(in the rows, 128 means zero)
First come named turns, each shown by rows before and after it. For each pair of rows after them, which turns, in which order, take the first row to the second? The first pair is done for you.
Vogar (before -> after):
[161 106 120 144 112 134 112  97 145 136 129 139 110 153 138 123 133 150
  98 139 129 160 128] -> [156 113 137 140 118 151 130  91 150 150 137 147 113 154 150 116 130 137
 105 132 129 152 115]
[ 69 136 135 115 142 154 159 182 122 155 121 120 128 119 112 132 120 122
 164 130 139  94 114] -> [ 70 132 121 123 138 130 148 190 117 140 107 105 126 115  95 143 121 129
 167 137 133 102 125]
[127 132 167 138 139 141 138 134 150 141 134 155 120 128 116 122 126 120
 135 132 105 143 110] -> [126 131 161 146 138 124 137 141 148 131 123 148 122 124 107 130 124 120
 142 137 100 147 113]
[176 115 142  93 144 132 111 135 113 106 161 165 143 144 147  75 118 147
  98 106 178 127 137] -> [165 127 163  96 153 139 144 134 122 123 162 173 152 136 157  71 110 124
 123 100 168 115 117]
rer (before -> after):
[141 157 126 113 127 164 125  86 154 136 145 169 139 141 174 113 120 121
 116  78 127 124 121] -> [168 151 121 126 116 127 109  73 160 114 130 159 138 143 166 122 115 129
 111  84 112 146 131]
[ 70 100  97  99 109 158 127 188 116 171 124  85 113 134  94 137 128 126
 187 132 113 120 130] -> [ 80  99 125  81 107 192 127 174 127 186 149 106 107 154 119 118 122 128
 174 121 124 117 114]
[ 75 122  63 128 123 143 116 161  90 119 112 122 123 111 139 161 172 123
 107 125 177 105 155] -> [ 78 122  85 109 125 176 119 152  97 135 136 141 119 126 159 143 170 121
  97 114 189  97 138]
Redum (before -> after):
[152 123 131 147 139 127 117  83 118 127 125 106 102 130 158 146 147 138
 108 162 127 143 166] -> [147 115 179 142 138 134 125 113 138 151 137 107  88 151 138 141 132 138
 137 161 101 143 137]
[105 135 118 115 131 135 102 158 142 138 119 125 115 137 123 138 125 143
 173 165 110 123 152] -> [100 141  99 116 132 127 101 151 132 122 112 122 123 127 125 140 127 139
 168 163 119 121 158]
[116 150  95 107 146 102 143 105 122  99 136 166 172 113 142 133 105  75
 106 120 185 115 120] -> [159 124 107 116 132 136 134  78 137 137 155 178 153 131 168 135 123 108
  83 131 188 132 141]
[167 160 160 123 110 103 117 127 161  89 140 160 129 148 158  85 129 109
 107 134  93 147 118] -> [156 165 156 120 113  95 118 134 159  79 135 157 134 144 154  83 124 100
 113 132  91 142 113]
Now pairs of rows:
Each pair is two turns apart.
[154 106 121 151 113 143 128 144 143 180 124 109  99 131 126 162 145 161
 126 155 111 147 164] -> [116 119 156 134 124 135 143 183 149 177 127 107 104 136 103 148 118 135
 162 143  95 128 121] -> Vogar then Redum
[149 146  97 138 129 144 143  75 119 126 119 141 143 112 180 120 159 114
 101 127 158 133 154] -> [172 122 160 142 116 162 144  96 152 173 135 146 117 146 171 118 151 133
 121 135 128 148 134] -> rer then Redum
[168 114 177 134  98 104 164  68 149 117 154 132 151 122 156 131 111  92
 100 143 120 159 123] -> [127 123 132 159 110  69 176 106 125 106 119  99 161  84 119 159 125  85
 130 160 115 150 145] -> rer then rer
[129 150 100 143 113 112 156 159 101 161 140 110 130 104  84 155 133 128
 128 142 117 118 133] -> [124 146  97 128 114 141 145 162  97 170 157 120 123 113  91 145 141 137
 112 138 136 113 135] -> Vogar then rer
[119  96 141  89 146 159 157 125 135 120 154 159 128 136 120 112 119 103
 173 134 141  90 100] -> [130 103 135  87 143 128 145 111 134  83 145 157 138 134 119 107 105  95
 163 128 140  96  94] -> rer then Redum
[ 88 149 153 117 172  48 129 149 144  88 111 126 110 141 111 116 105  99
 175  94 124  90  73] -> [ 68 144 125 110 175  55 110 173 126  84 110 115 105 136  96 121 120 116
 166  99 140  85  91] -> Vogar then rer
[132 144 160 142 141 148 143 139 139 184 140 131 132 154 156 134 126 126
 136 144  93 136 116] -> [106 164 158 127 149 133 146 145 132 157 135 133 148 148 151 125 108 103
 144 129  98 122  96] -> Redum then rer
[ 33 131 117 111 153 146 138 232  93 143 144 121 135 125  73 122 130 130
 161 129 134  92 108] -> [ 50 124 140  85 146 184 123 216 102 154 178 143 124 151  96  99 127 142
 136 115 150  92  96] -> Vogar then rer
[154 108 141 133 148 144 161 100 123 114 125 129 117  91 115 124 147 123
 107 181  94 156 182] -> [148 103 178 124 148 153 165 124 137 131 136 133 110 109 104 114 135 122
 127 176  79 155 157] -> Vogar then Redum
[ 79 120 113 162 138 162 177 119 113 158 129 124 141 121 100 118 145 114
 138 125 143 140 166] -> [ 82 115 126 163 135 166 178 122 120 168 134 126 135 128 100 116 143 118
 142 126 138 143 162] -> Redum then Redum
[206 123 146 223 109 137 137 120 165 140 107 131 133 111 158 123 157 119
 123 166 128 143 145] -> [188 120 167 219 106 107 129 165 169 129 100 115 126 121 117 126 138 118
 154 168 101 146 124] -> Redum then Vogar
[138 123 154 108 142 114 177 147 167 166 104 102 131 119 146 126 145 136
 162 146 104 138 128] -> [130 139 103 112 149  97 171 124 143 129  87  97 151  92 155 132 154 129
 139 143 128 131 151] -> Redum then Redum
[198 107 124 165 138 117 151  66 135 146 162 143 135 116 175 118 124  91
 146 107 113 123 101] -> [164 124 131 156 148  94 160  97 130 126 153 134 146 108 151 115 105  67
 173  99 102 110  76] -> Redum then Redum
[153 136 112 131 132  83 106 121 137 145 101 105 110 119 141 136 145 127
 141 141 139 154 160] -> [134 135  97 122 137 105 101 134 125 154 108 106 108 117 140 136 159 132
 136 141 156 143 169] -> rer then Vogar
[126 164  98 171 161 123 184  97 124 154 134 127 155  89 148 155 123 104
 151 122 125 117 135] -> [153 150 113 172 150 143 179  82 137 175 149 136 142 105 164 152 130 120
 136 124 127 128 142] -> Redum then rer
[134 118 169 137 132 117 138 143 153 141 134 120 123 138 123 123 111 128
 164 133  97 131 128] -> [121 119 151 142 132 108 131 159 142 134 127 108 123 130 109 131 116 132
 169 138  99 130 139] -> Vogar then rer
[ 47 147 129 104 104 177 152 108 108 141 127  95 149 124  84 159 129 119
 125 106 165 107 104] -> [ 59 149 116 113 103 181 158  86 107 146 124  98 151 115 101 163 139 121
 114 109 173 107 118] -> Redum then Vogar
[125 139 170  88 106  79  98 150 120  85 134 135 146 125  86 100  94 109
 124  84 118 133  86] -> [117 137 152  92 108  70  90 160 110  79 124 126 145 118  75 107 101 115
 122  90 121 136  98] -> Vogar then rer
[133 115 208 128 126 113 145 116 160 150 141 128 157  95 132 120 101 112
 179 123  87 132 116] -> [118 127 135 132 127  62 112 117 124  83 110 104 174  66 109 134 107 113
 155 126 107 134 150] -> Redum then Vogar
[118 135  78 135 142 143 166 117 111 137 114 121 122 101 172 151 142 126
 124 126 159  96 147] -> [124 118 147 132 137 162 175 150 144 181 135 126  98 134 153 143 125 133
 158 127 126 102 114] -> Redum then Redum
[119 128 168 103 136 164 144 114 122 134 124 163 134 145 123  79 122 115
  94 129 115 129 122] -> [106 136 163 126 141 120 163 131 120 123  93 143 145 125  98  96 111  98
 128 139  88 132 119] -> Vogar then Vogar
[131 120 199 125 120  98 135 170 157 145 126 123 113 160  91 132 104 121
 179 129  76 141  88] -> [113 116 168 130 122  87 122 193 140 135 114 107 112 150  67 145 117 131
 180 139  80 141 108] -> Vogar then rer
[143 137 158 171 137 118 188 113 145 168 104 122 132  90 146 143 130  99
 161 152  87 126 133] -> [112 135 130 172 142 118 179 144 125 163  96 108 129  78 124 153 143 105
 165 159  96 119 150] -> Vogar then rer
[ 81 161 110 126 126 143 161 119  89 121 129 121 141 127 114 139 124 110
 155 139 143 103 146] -> [123 134 135 134 111 179 157 101 109 163 150 132 117 150 134 139 140 142
 138 150 141 120 161] -> Redum then Redum
[154 104 155 139  97 103 111 105 148 114 136 119 120 129 115 111 102 122
 124 138  87 166 106] -> [157 101 156 132  95 120 104 101 148 119 148 125 118 137 123 105 106 129
 113 136  97 166 108] -> Vogar then Vogar
[146 113 189 130 127 142 156 136 140 163 135 124 122 163 129 117 115 130
 147 125 123 144 118] -> [110 131 144 128 134  85 138 159 112 101 103 100 141 138  93 127 105 114
 153 123 125 138 123] -> Redum then Vogar
[126 110 131 100 130 117  62 184 124  83 146 115 113 154  84 117 138 164
 116 134 132 142 128] -> [108 117 112 100 137 121  67 189 110  81 141 111 122 140  84 120 146 159
 118 134 143 132 136] -> Redum then rer
[ 84 130 138  89 114 174 128 143 100 166 162 137 164 126 139  89 142 124
 136 105 148  80 124] -> [104 132 169  78 105 149 116 130 117 142 165 144 166 146 138  75 114 117
 133  95 133  90  96] -> rer then Redum
[ 77 152 106  90 149 156 130 138  99 115 129 141 148  86 153 123 139 101
 115 105 158  99 133] -> [120 118 158  97 132 200 130 134 133 175 158 154 116 126 166 118 147 135
 115 116 142 120 132] -> Redum then Redum
[158 143 148 150 129 107 178  99 151 157 120 130 147  96 143 139 116  84
 153 100  91 115 119] -> [148 151 128 150 133 107 181  96 141 148 116 128 155  86 147 141 122  79
 149  99 102 108 126] -> Redum then rer
[164 153 106 123 125 116 114  79 132 113 139 145 152 125 160 129 120 122
 115 124 121 124 132] -> [183 133 124 137 117 124 114  86 145 138 143 141 136 136 154 138 127 141
 121 137 108 138 139] -> rer then Redum
[102 124 105 105 133 107 143 175 122 126 116 142 121 122  91 129 116 136
 156 149 123 111 108] -> [115 112  92  95 124 120 113 169 116 120 126 146 110 136  94 126 127 160
 123 150 141 119 125] -> Vogar then Vogar
[171 120 128 151 115 127 124  88 142 133 128 130 129 120 152 132 121 147
 112 133 130 147 143] -> [165 127 143 149 122 136 145  86 146 143 130 137 132 118 160 129 116 131
 126 128 125 139 131] -> Vogar then Vogar
[141 133 139  83 125 136 115  82 122  86 152 165 139 136 174 108 103 104
  92  92 145 119 108] -> [150 138 146 102 124  98 131  74 131  74 131 155 148 128 165 117  90  90
 114  97 121 128 101] -> Vogar then rer
[145  84 116  99 118 138 122 131 130 147  78 167 120 117 123 152 160 198
  98 121 131 126 147] -> [119  95 164  83 126 152 146 160 144 167  91 175 120 130 114 136 136 174
 133 108 114 110 102] -> Vogar then Redum
[143 112 162  98 114  90  79 122 121  80 154 146 139 154 128  88  83 126
 116 130 118 140  81] -> [145 108 140 103 111  81  64 125 111  70 147 137 137 150 119  97  92 139
 105 136 123 145  99] -> rer then Vogar
[ 97 105 155  98 122 108  76 218 127 108 140 104 105 165  59 121 109 158
 154 134 120 126 107] -> [ 84 122 104  87 129 104  60 197 101  69 133 103 121 145  71 119 117 150
 125 123 152 116 124] -> Vogar then Redum
[127 118 169 127 117 149 144 139 138 185 162 145 122 156 139 124 118 128
 138 139 122 146 116] -> [ 97 142 167 111 126 125 145 148 129 148 154 144 139 150 131 113  95  97
 149 122 123 131  90] -> Redum then rer
[ 98 165  84  98 140 125 107  96  92  79 126 161 142 135 161 130 141 135
  60 103 167 100 113] -> [120 169 109  99 136 125 120  74 108  84 130 172 146 143 176 122 127 125
  63  96 159 103  98] -> Vogar then rer
[161 153 107 129 125  93 102  72 141  70 127 143 142 120 161 112 115 130
  70 107 144 134 114] -> [156 156 100 139 128  76 111  74 138  68 111 135 147 107 154 121 115 124
  81 112 137 136 119] -> Vogar then rer
[ 79 167 102 105 122  78 139 140 104  71  96 113 174 132 104 117  93  87
 183 113 103  90  97] -> [107 159  36 119 119 122 132  80  80  84 103 124 176 109 156 129 146 115
 120 124 154  94 165] -> Redum then rer
[147 116 141 163 140 138  98 192 106 152 182 133 132 116 133 128 133 146
 118 128 128 117 152] -> [138 124 153 153 144 138 100 199 109 148 186 137 134 120 129 119 121 136
 124 118 126 110 135] -> Redum then rer
[139 139 114 109 180 162 106 122 117 140 132 134 146 191 167 128 131 181
 106 112 143 121 122] -> [153 132 143 111 170 134  99 130 133 133 128 131 140 207 149 126 110 182
 120 113 118 135 106] -> Redum then rer
[ 95 126 128 101 118 121  96 171 124 105 131 121 126 146  86 119 110 129
 133 115 133 123 118] -> [134 115 100 112 107 142  84 125 120 113 137 128 120 143 119 125 137 153
  91 123 156 136 157] -> Redum then Redum
[105 157  75  90 140 128 112 155  60  55 120 103 149 105 143 122 109 119
 135 116 156 128 110] -> [154 141 103  95 133 201 133 101  81 119 154 136 133 122 205 114 132 137
 108 119 172 134 127] -> Redum then Vogar
[131 129 113 111 131 157 131 109 120 133 158 124 145 121 110 123 144 138
  74 136 126 136 164] -> [119 133 152 106 136 171 154 123 133 156 168 132 144 128 110 114 130 123
 101 130 110 128 133] -> Vogar then Redum
[153 105 110 149 110 138 138 105 165 142 146 117 130 124 152 168 151 138
  99 118 103 139 123] -> [151 108 109 155 112 128 145 106 164 138 139 112 133 116 147 173 149 134
 105 119  97 137 123] -> Vogar then rer
[ 83 125 104  79 143  48  69 134  66  55 149 114 145 153 114 127 108 123
 141 112 131 123  78] -> [108 112  53 101 139  69  61  99  50  68 144 113 141 135 142 145 149 151
 102 128 159 132 135] -> Redum then rer
[169  81  85 171 108 108 119  78 114 111 107 107 136 106 124 171 119 167
 111 144 109 158 189] -> [151  66 126 178 110 117 135 129 130 153 110  96 118 119  92 179 114 173
 156 153  78 157 170] -> Redum then rer
[100 133  95 120 145 171 163 138 152 166 124 142 119 154 101 147 135 146
 112 174 118 107 140] -> [140 127 118 114 132 169 148 108 169 158 136 153 113 176 117 136 124 155
  92 168 114 123 134] -> rer then rer
[141 155 165 178 120 142 164 105 136 174 122 115 166 139 139 143 147 172
 114 136 105 142 121] -> [100 181 143 171 134 107 169 126 118 134 102 104 188 117 119 143 132 140
 131 126 108 123 106] -> Redum then Redum
[102 161 128 135 150 166 191 105 132 166 134 144 143  98 156 125 135  84
 156 120 127  98 114] -> [ 97 162 132 137 151 155 192 116 134 163 128 139 144  98 145 128 130  80
 168 122 120  98 109] -> Vogar then rer
[122 121 122 112 145  94 137 107 147 124 126 136 137 146 135  77 101  51
 142 102 128 127 150] -> [139 116 104 121 141  96 129  86 144 123 124 137 136 142 147  82 114  62
 121 107 137 135 172] -> rer then Redum
[124 121 112 171 125 152 156 128 136 190 136 147 108 135 125 119 173 117
 157 118 121 109 107] -> [108 132  92 178 130 119 157 138 125 166 116 132 121 117 107 127 168 106
 169 120 116 107 110] -> Vogar then Redum
[158  81 137 167 119 158 111 101 143 145 137 124 101 141 127 142 148 174
 107 156 121 169 179] -> [119  86 183 157 127 137 126 159 156 148 134 114 101 151  84 134 116 151
 164 152  85 158 131] -> Redum then rer
[102 119 130 109 145 145 110 117 118 105 151 166 146 128 134 105 160 119
  98 109 144 128 121] -> [116 122 148 114 143 139 122 103 130 107 150 171 150 131 142 102 150 108
 105 106 133 129 108] -> rer then Vogar
[136 112 131 101 137  84 116 160 101 131 132  93 140 124  93 128 121 123
 169 135  89 136 113] -> [151 107 101  97 130  88  89 144  90 115 135  93 136 126 100 129 135 143
 133 137 110 143 138] -> Vogar then Redum
[ 51 159  95 112 198 123 103 232 114  75 136 142 136  83  97 127 111 113
 175 119 147  58 115] -> [105 152  46 119 191 180  96 143 101  92 157 169 136  76 174 126 157 138
  97 121 202  66 173] -> Redum then Vogar
[113 117 120 103 146 135 104 143 117  97 135 129 137 144 118 124 131 161
 100 139 151 130 122] -> [102 129 146  99 157 156 136 135 127 119 144 142 144 142 138 114 124 136
 117 129 149 114  98] -> Vogar then Vogar
